In the data rows, 128 means zero.
Here are some points:
[ 78 106 137 127 120 127 108 129  45 154 116 139 100 109 106 151]
[101  96 124 136 124  96  95  99  50 185 103 125  23  88 120 155]
[ 87 119 159 135 130 101 117 112  87 143 103 111 100  86 128 165]
[129 130 111 137  86 145 110 183 205 139  90 161 199 141 103 119]
[142 124 133 125  90 107 140  98 109 112 137 100  89 111 166 111]
[181 159 139 120 131 120 174 107 131 139 152 107 121 175 159 123]
[119 135  99 117 133 163 154 122 121 141 151 117 106 154 130 141]
[ 89 122 113 113 139 122 115 106 101 104 122 102 167 108 123 154]
[100 105 157 108 157 115 128 110 102  91 129 115 153 136 150 131]
[108 114 136 142 118 104 112  97  50 178 126 148  27 118 132 140]
[160 149 119 100 116 117 165  93 125 109 172 129 107 186 141 123]
[ 42  87 134 120 126 140  72 117  42 150  83 133 103  64 129 176]
[172 139 113 128 139 130 147 144 102 172 133 140  59 162 156 129]
[186 167 126 139 119 112 154 121 170 110 180 124 206 148 126 100]
[149 131 112 120 121 135 178 155 170 161 118 119  74 130 134  92]
[122 123 167 131 143  96 113 114 137 105 107 112 179 102 146  95]
[148 152 113  95 137 122 169 139 112 204 147 161  80 160 146 140]
[155 153 102 102 148 131 151 152 139 101 151 123 133 131 118 148]
[114 147  89 135 126 167 129 140 101 162 144 143 147 135 128 151]
[ 76  72 158 150  93 148 105 164 159 120 107 149 157 138  86 146]
[129  95  97 136  94 147 148 194 204  99 142 148 180 132  91 130]
[113 134 144 125 130 126 122 133  89 165 103 128  96 123 137 192]
[189 149 137 109 121 135 157 126 127 104 113 126 125 135 147 121]
[108  88 114 151 121 112  94 138  50 159  91 118 127  98 139 140]
[152 131 128  95 157  97 139 142 145  91 137 117 168 161 133  79]
[144 156 139 117 148 128 169 134 179  93 140 114 192 162 120  96]
[169 119 116 128  85 123 166 157 158 142 123 125  79 177 120 101]
[147 123 128 122 116 155 124 117 148 141 125 141  63 130  92 131]
[137 144 138  90 135 133 161 123  96 187 142 139  49 183 144 129]
[140 131 148 118 161 144 149 108 142 117 171 135 192 150 131 120]
[129 126 119 142 143 131 140 149 194 101 123 163 168 135 106 155]
[108 125 117 157 112 139  75 184 167 104 106 139 150  92  86 124]
[100 118 122 126 124 140 137 144 113 131 118 128 123 142 156 129]
[165 110  93 122 134 146 134 141 122 143 135 150 116 121 125 147]
[148 150 123 103 138 128 139 138 116 135 157 142 138 142 132 134]
[133 144 127 156 134 109 117  87 121 125 120  39 171 102 149 120]
[152 154 121 123 116 113 118 102  87  94 154 104  94 118 126  94]
[152 138 116 112  95 110 108 148 104 185 118 116  44 142 147 154]
[151 147 106 128 124 174 153 152 197 129 138 126  56 136  91  73]
[152 120 158 135 120 116 103  56  85 127 128 102 116 130 120 100]
[134 145 145  94 135 121 157 109 139 131 125 137 176 133 141  93]
[152 146 112 123 128 129 144 118 105 192 130 127  33 136 129 121]
[116 124 124 137 117 151 150 191 206  90 123 157 192 128  90 114]
[123 100 117 165  99 121  79 164 119 129 127  88  50 114 120 112]
[104 105 107 141 126 157 156 184 174 109 117 128 171 124  98 144]
[103 103 118 145 121 160 148 167 217 112 128 163 194 158  88 138]
[ 86 119 118 156 117 102  95 112  57 176 105 120  53  71 148 148]
[ 95 109 111 126 121 115 109 128  53 132  90 138  92  95 133 169]
[146 137 126 119 147 140 153 159 137 118 154 157 207 163 162 118]
[139 162 109 115 129 147 159 143 133 147 130 175 137 142 139 136]
[ 98 126 125 155 114 145 143 122  74 150 116 112 116 109 128 153]
[102 142 159 122 123 118  97 152  66 156 110 124  43 119 115 149]
22 more points follow, each with its number after it:
[122 121 156 135 167 109 119  95 103 100 127 102 168 126 145 119] 0
[123 126 138 117 113 131 153 172 206  84 141 133 161 143 103 108] 1
[109 115 127 142 106  97  96 135 112 131 112 105  45 118 112 123] 2
[122 145 133 102 168 141 149  78 168 116 138 133 181 138 117 132] 3
[104  94 145 114 151 119 103 122  81 152 132 103 103 138 105 181] 4
[107 114 125 123 104 117  93 109 126  88 116 144 163 130 139  96] 5
[140 113 137 117 127 175 177 146  82 154 153 154 120 135 140 142] 6
[104  90 156 169 121 136  91 127 110 124 108 130  50  75 133 121] 7
[ 97 117 155 111 135  95  98 117  40 159  87 129 107  83 147 176] 8
[165 153 133 134 136 144 143 109 149 121 143 131 179 151 126 107] 9
[101 133 135 143 140 120 116  92 124 125 117  99 122 103 135 138] 10
[139 129  90 114  89 151 146 138 158 133 139 130  70 117 144  88] 11
[177 172 117  94 143 131 151 142 195 101 127 121 203 151 142  70] 12
[151 139 112 153 166  98 142 128 143 119 166 101 112 153 123 150] 13
[141 103 125 148 130 109 134 118  87  82 130  96  96  96 154 117] 14
[127 100 151 136 137  83  97  87  94 107  98 127 119  87 141 152] 15
[106 125 146  99  97  86  79  98  60 165 133 111  60 109 140 153] 16
[155 151 123 102  88 135 147 148 112 156 123 160 118 155 105 132] 17
[ 98 123 116 132 152 116 112 107 129 110 106  78 176  94 135 105] 18
[134 149 139 121 153 130 138 142 133 135 125 127 129 172 142 119] 19
[ 98  96 157 179 109 147  68 150 176  94 107 133 171 119  87 141] 20
[168 160 130 111 130 134 147  92 135 120 169 125 100 155 121 105] 21
Which two of these numbered points are nearest to each point below by angle, seen from the average point of the first points? Their numbers follow each, nearest first.
[121 118 102 113 132 143 129 135 109 148 141 138 124 161 153 147] > 6 19
[187 159 111  95 139 116 150 129 189 104 135 124 180 155 139  93] > 12 9
[118 120 117 149 129 156 162 149 205  81 130 153 172 185 111 147] > 1 9
[136 119 131 133 116 129 135 130 124 133 150 119 125 128 125 142] > 13 6
[ 80 108 139 144 145 144  75  86  58 107 142 110 111  98 133 180] > 4 8
[ 80 120 151 128 132 128  97 100  55 184 128 102  19 109 144 162] > 16 8
[107  91 119 187 111 129  93 177 167  95 113 150 142  76  80 134] > 20 1
[138 122 129 145 106 115 110 108  95 108 122  90  97 113 128 112] > 14 2
[154 142 111 122 158 136 135 166 139  95 130 146 101 137 115 132] > 13 1
[168 161 110 102 113 114 170  95 131 116 158 111 105 127 124  94] > 21 11
[125 146 119 130 132 129 124 155 114 154 153 142 124 115 150 136] > 6 8
Here are 22 other points, each followed by its number:
[149 148  96 111 121 153 155 147 102 147 153 142 134 148 128 146] 0
[114 150 117 141 134 132 119 115  64 148 141 134 111 127 135 157] 1
[137 109 127 150  95 135  80 124 134 145 122 137  77  91 118 126] 2
[ 54 107 146 164 120 135  78 141 147 125  95 133 135  87 108 156] 3
[ 99 119 106 139 116 158 108 159 221 129 124 135 184 136 131 137] 4
[138 116 129 115 146 111 135  98 164  93 122 109 179 110 143  97] 5
[132 137  96 125 135 136 132 111 118 163 147 170  51 177 139 126] 6
[131 116 103 131 110 143 128 179 188 117 134 121 167 158  90 136] 7
[164 161 125 122 167 134 185 129 122 133 154 131 132 144 146 145] 8
[115 116 153 147 111 118 106 106 127 141 122 123 110 111 105 169] 9
[108 128 128 159 103 106  80 120 138 129 111 132  81  94 120 123] 10
[128  81 165 136 118 120 118  89  70 128 114 100  94 146 120 141] 11
[126 124 154 138 163 124 141  90 117 138 115 141 177 130 128 145] 12
[147 126 112 119 114 156 151 140  99 131 113 165 135 144 116 146] 13
[140 152 128 114 163 150 154 127 142  93 145 117 212 164 137 102] 14
[101 131 144 124 107 129 132 115  67 177 167 133 115 108 150 164] 15
[172 154 114 137 145 155 176 115 130 109 142 130 212 151 108 149] 16
[123 114 138 127 134 132 127  96 150 140 138 118 178 147 134  88] 17
[148 181 121 121 157 115 166 116 187  90 145 135 196 174 141  81] 18
[123 130 170 120 142 116 108  85 131 138 129 122 175 112 132 112] 19
[ 75 110 121 138 117 133  71 154 166 116 106 133 144 101  89 157] 20
[157 174 141 127 162 151 164 115 201  91 142 117 213 170 127  80] 21
The same question for these:
[110 120 116  78 115 137 170 166 125 142 111 145 125 142 108 170] > 13 0
[ 77  81 120 133 123 163 116 164 171 106 120 115 156 106  99 145] > 20 4
[137 113 122 148 127 160 142 190 215 134 116 162 151 150  89 132] > 7 4
[110 103 114 152 107 133 112 176 202 109 110 115 172  94 118 144] > 4 20
[156 150 142 111 153 140 144 113 175 106 127 114 184 136 177  63] > 21 18
[138 130  90 129 127 141 156 180 226 115 129 161 160 145  88 125] > 7 4
[155 158 126  98 150 106 176 114 186 104 143 116 199 173 182  51] > 18 21
[175 185 119 109 113 126 197 136 179 105 126 126 186 155 111 102] > 18 21
[ 89 121 128 170 109 115 110 143 121 125 136 117  98 116 117 107] > 10 3
[131 150 100 141 124 142 144 116  89 183 133 150  47 151 150 130] > 6 1
[110 120 121 158 107 130 136 187 222 151 143 156 166 139 107 147] > 4 7
